Here are some points, each followed by its number:
[ 25  74 -62 -82 127 114 -69  35 -37  24  71 -80  48 -51  28 -18] 0
[ 38   5  27  37  90 -46 -14  20 -24  34 -13 -15  16 -10   3  30] 1
[ -27   -7  -18  -81    8   32  112   47  -85  -57   85   -3  104 -100
   50  114] 2
[ 12 -28  18   1  38   2  -9  -6   0   0  -5 -10  24  24 -22 -33] 3
[ -3 -52 -86  -8 -50  19  33 -47  38 -79  -6  25 -32  47  23  21] 4
[  5 -46 -70 -34   4  56   9  -3   0 -25  -1  -1  19   8 -12 -36] 5
[ 26 -41 -46  26  15   5   4 -16  48  11 -35   8 -14  26   4 -26] 6
[-17  31  41  26  50  -8  -6  48   8  21   4   0 -22 -16 -17  34] 7
[-18  17  10 -37  15   0  20  32 -20 -18  26  -7   1  -8   2  54] 8
[  46    1  -59   16   36   48 -127  -76  -24   15  -26  -25   29   56
  -14 -127] 9
[  67   34   93  104   28 -111    6  -52  -11   87  -30   18    9   -6
   34   30] 10
[ 13   4   5  23 -13  16   1 -51  39  35  -7   3 -12  23  22 -33] 11
[ -6  58  18 -15  11 -20 -31  32 -24  -7   9  -5 -18 -11  -7  25] 12
[  2  14 -49  14 -19   8  26  -5   0 -29   5  14  12 -28  39  36] 13
[ -4 -60  22  12 -20 -21  29 -21  -3   4 -10   0  18  26 -19  -5] 14
[ -1 -27  -1 -13  26  35 -14 -18   9   4   4 -19   1  26 -20 -46] 15
[-14   3  11 -13  -3 -17  -4  25 -32  -1  -1  -3  10 -23 -13  13] 16
[ 12 -10  -7   9  10 -23  27   1  -1 -12  -3  14  -6   4  22  42] 17
[ -3  26 -31 -44   7  10  -7   2 -31 -31  18 -15  15 -29   2  27] 18
[  13   50 -114   43    8   36   40    7   38  -51   16   31  -26  -20
   95   80] 19
[  6  17  31   9 -57 -42   2 -43  27  18 -39  16  -4  16  -2 -12] 20
[-16  -6 -14  29 -27  -9  34  -2  23 -12  -4  34 -23 -20  31  48] 21
[ 22  19  58   9   6 -40  -5  -4 -27  32  -8   1  20  -8 -31  -8] 22
[ -1  29   9  30  -5 -45 -31  21 -23  -1  -3   2 -13 -22  16  20] 23
[ 22  28  44  16  72 -47  19  49 -44 -16  -3   8  25   4 -15  40] 24
[  6 -32  16  28   4  -6  -2 -26  13  23 -15   2   1  20  -9 -33] 25
[  1  18   3  13 -16 -14   2 -16   1   6   4   1 -13  -6  19  18] 26
[-25 -22 -10 -86 -75  29  51 -23 -41 -17  24 -14  46  -9 -22  -1] 27
[-22  13  18  -7 -62 -33   8  -9  -9 -33  -4  18  -5  -6  -2  24] 28
[  3 -31   3 -10  21  26  -2 -13   9   3   7 -16   7  30 -20 -41] 29
[ 21 -29 -39  18  16   6  -5  -7  37   8 -25   3 -10  20   3 -26] 30
[ 20 -25  -4  12 -29   6  11 -48  31  15  -8   4   2  19  12 -39] 31
[  29   93   43    5    8  -36 -103  -47   21   46  -63  -12  -13   26
  -35  -88] 32
[-12  -2 -23   6 -27  20  20  -7  15 -11   9  10  -8 -15  21  12] 33
[-22 -68 127 -79  75 -30 -52  48 -26  48  -3 -53  16  43 -93 -56] 34
[-11  40 -25   6  18  16 -75 -16 -25  20  -3 -22 -14 -13  -2 -40] 35
[-53 -32  49 -44  14  17  71  58 -16 -16  62 -25  51 -16  -1  57] 36
[ -9  30 -16  -9 -22  14   5  -8  15  -4  12   6 -26   6  25  18] 37
[-18 -22 -30  50 -16   6  46  -4  36 -14  15  18  -3 -15  66  44] 38
[-14  25 -57  -7 -27  23 -27 -18  23   0 -16  -2 -37 -34  -5   3] 39
[  3 -12   4   0  18  11 -19   3   1  17 -15   0  -7   3 -39 -35] 40
[  27 -127  -48   82  -11   92   31  -86   62   51   10   -2   33   59
   66 -127] 41
[-20  11 -15  17 -48 -45 -31  35 -21 -18  -4   9 -25 -35  31  39] 42
[  5 -13 -19  29 -29  11  19 -15  14  -4   3  17  -6 -10  28   1] 43
[  20   -7  -76   99  -55    4  -24 -106   97   23  -62   31  -60   20
   49  -45] 44
[ 14  -2 -23   1  10  15 -14 -22  22  -8  -9   2 -12  20   1 -31] 45
New points follow, each followed by the number of its nearest point above by angle.
[ -5 -19  12   8 -16  -9   3 -15  -9  -2   1  -4   7   8 -13 -17] : 14
[ 17  -5 -28   1  13  21 -14 -19  25 -12 -10   2 -14  22  -4 -35] : 45
[-11  24 -15  -8 -22  15  10  -4  13  -8  17   7 -24   2  24  22] : 37
[-15  52  -3 -13   3 -10 -19  28 -44  -6  12  -7   6 -25  18  35] : 12
[-34   2  78 -26  12 -42  -1  55 -52   6   3 -16  33 -23 -38  11] : 16
[ 15   7  46   9  -2 -33  -1  -9 -18  26  -8   2  14  -7 -20  -4] : 22
[-10  35 -30 -10 -30  22   9 -11  23 -12  17  10 -32   6  40  28] : 37
[-12 -14  13 -10   7   9  18  12  -3  -1  17  -7  13  -2   0  10] : 36
[ 15  -2  -2   4  39  14 -33  -3   1  18  -9  -8  -1  -4 -31 -40] : 40
[-18  29 -49  -8 -17  14 -25  -4  21 -10 -15   2 -39 -26  -4  19] : 39
[ -7  36  20 -13  12 -13 -18  26 -18  -6   6  -4  -7  -5 -11  18] : 12
[-27 -12  16 -47 -34  29   7  -1 -35  12  14 -20  30 -22 -56 -31] : 27
[-15  16 -42 -48  -2  12   0   3 -27 -37  18 -11  12 -43  -4  41] : 18
[  6   0 -20  28 -15   0  -8 -30  28   6 -18   8 -17   6  15 -13] : 44
[-13  24  19 -34   4  -4  22  33  -5 -11  17  -6   2  -6  -9  39] : 8
[ -1 -16 -12  22 -49  -6  19 -27  16   1  -5  11 -13  -5  14   0] : 43
[  5 -10  61 -21  62  -6  -1  38 -28  16  12 -22  30  17 -48 -23] : 34
[-29   4 127  26 -96 -44  22 -37  32  78 -31  33 -36   3 -57  -7] : 20
[ -2 -11  -6  -3   6  -8  14  19  -1 -24  -8   8 -10   5  -7  25] : 17
[-13  24 -34 -60   5  10  -5   8 -34 -35  25 -21  12 -36  -4  38] : 18
[ -6  -7  18   8 -28 -17   5 -16   9  -6 -16  10   8  11  -9 -10] : 20
[-12  32 -31   1   4  19 -53 -13 -13  14   4 -20 -12 -10  10 -25] : 35
[ -5   9 -33 -30  -5  12  -2  -8 -15 -23   9  -9   5 -22   4  18] : 18
[-18  34  35  21  62  -1 -11  55  11  22   7  -7 -24 -18 -17  32] : 7
[  3 -11   6   3  14   0   2   2   3   4   0  -3  10   4  -5  -9] : 3
[  18   42 -105   38   13   32   35    0   41  -49   11   25  -25   -9
   87   66] : 19
[-23  -5  34 -23   0   7  34  29 -13   3  30  -4  18  -7  -4  20] : 36
[ -9  27 -30   4   2  22 -47 -12  -8  12  -1 -14 -12  -4   6 -26] : 35
[ -70   39   49  -19 -127 -127   24  -61  -34 -109  -23   48  -30  -48
    8   76] : 28
[-10  -4 -12 -24  -3  15  38  10 -23 -21  26   2  30 -32  23  40] : 2
[ 13  34  -6 -46  43  54  -1  13  -7   0  41 -21  14  19   9  -8] : 0
[-14  54   1  -9  11  -9 -20  30 -46  -1  13  -8   7 -26  18  35] : 12
[ 20  70  28   4  12 -23 -77 -33  16  35 -46  -4 -10  18 -25 -65] : 32
[ -3  33   6  28 -42 -27   9 -28   4   5   4  11 -28 -13  33  42] : 26
[ 12   1  -6  22  63  16 -45  15  28  24 -19  -8 -14  12 -18 -38] : 40
[ -35  -26  122  -84  -17  -14  -40   28  -14  -11   11  -17   -5   79
 -106  -69] : 34
[ -6 -17  49  14 -54 -38  12 -29  18  -3 -37  21  21  24 -22 -27] : 20
[-10  29   8 -34   7  -6  17  29  -7 -15  17  -6  -3 -10  -2  44] : 8
[  49 -127   76    3  127    8  -25   -8   -5   -5   -8  -36   99  100
  -90 -127] : 3
[ 18   2   2  18  49 -21 -13   8  -7  18  -8 -11   9  -8   4  11] : 1
[-14  13  10 -27   8  -4  14  25 -14 -16  17  -4  -1  -8   0  42] : 8
[  3 -56  36  48  -8  -7  -2 -42  22  47 -25   1  -4  36 -19 -47] : 25
[  7 -16  19   2  12  -5 -30  16  17  28 -31   1 -52  15 -61 -15] : 40
[-12  41 -36 -12 -26  24   7  -1  26 -16  20  12 -40   0  44  35] : 37
[  6   5  -1  18  39   2 -28  13  16  15 -15  -3  -9   5 -12 -18] : 40
[  2  48  14  38 -58 -38   4 -46  10  17   2  17 -44 -16  36  44] : 26
[  6  14   2 -27  25  32   2   8  -5   4  24 -15  12  14   0 -11] : 0
[ 13 -28 -29  -4  27  11  16  -1  12 -17   5  -1  12   5  15   0] : 5
[ -3  12  30 -20   8   3 -29   1 -27  18   3 -23  16   9 -20 -42] : 34
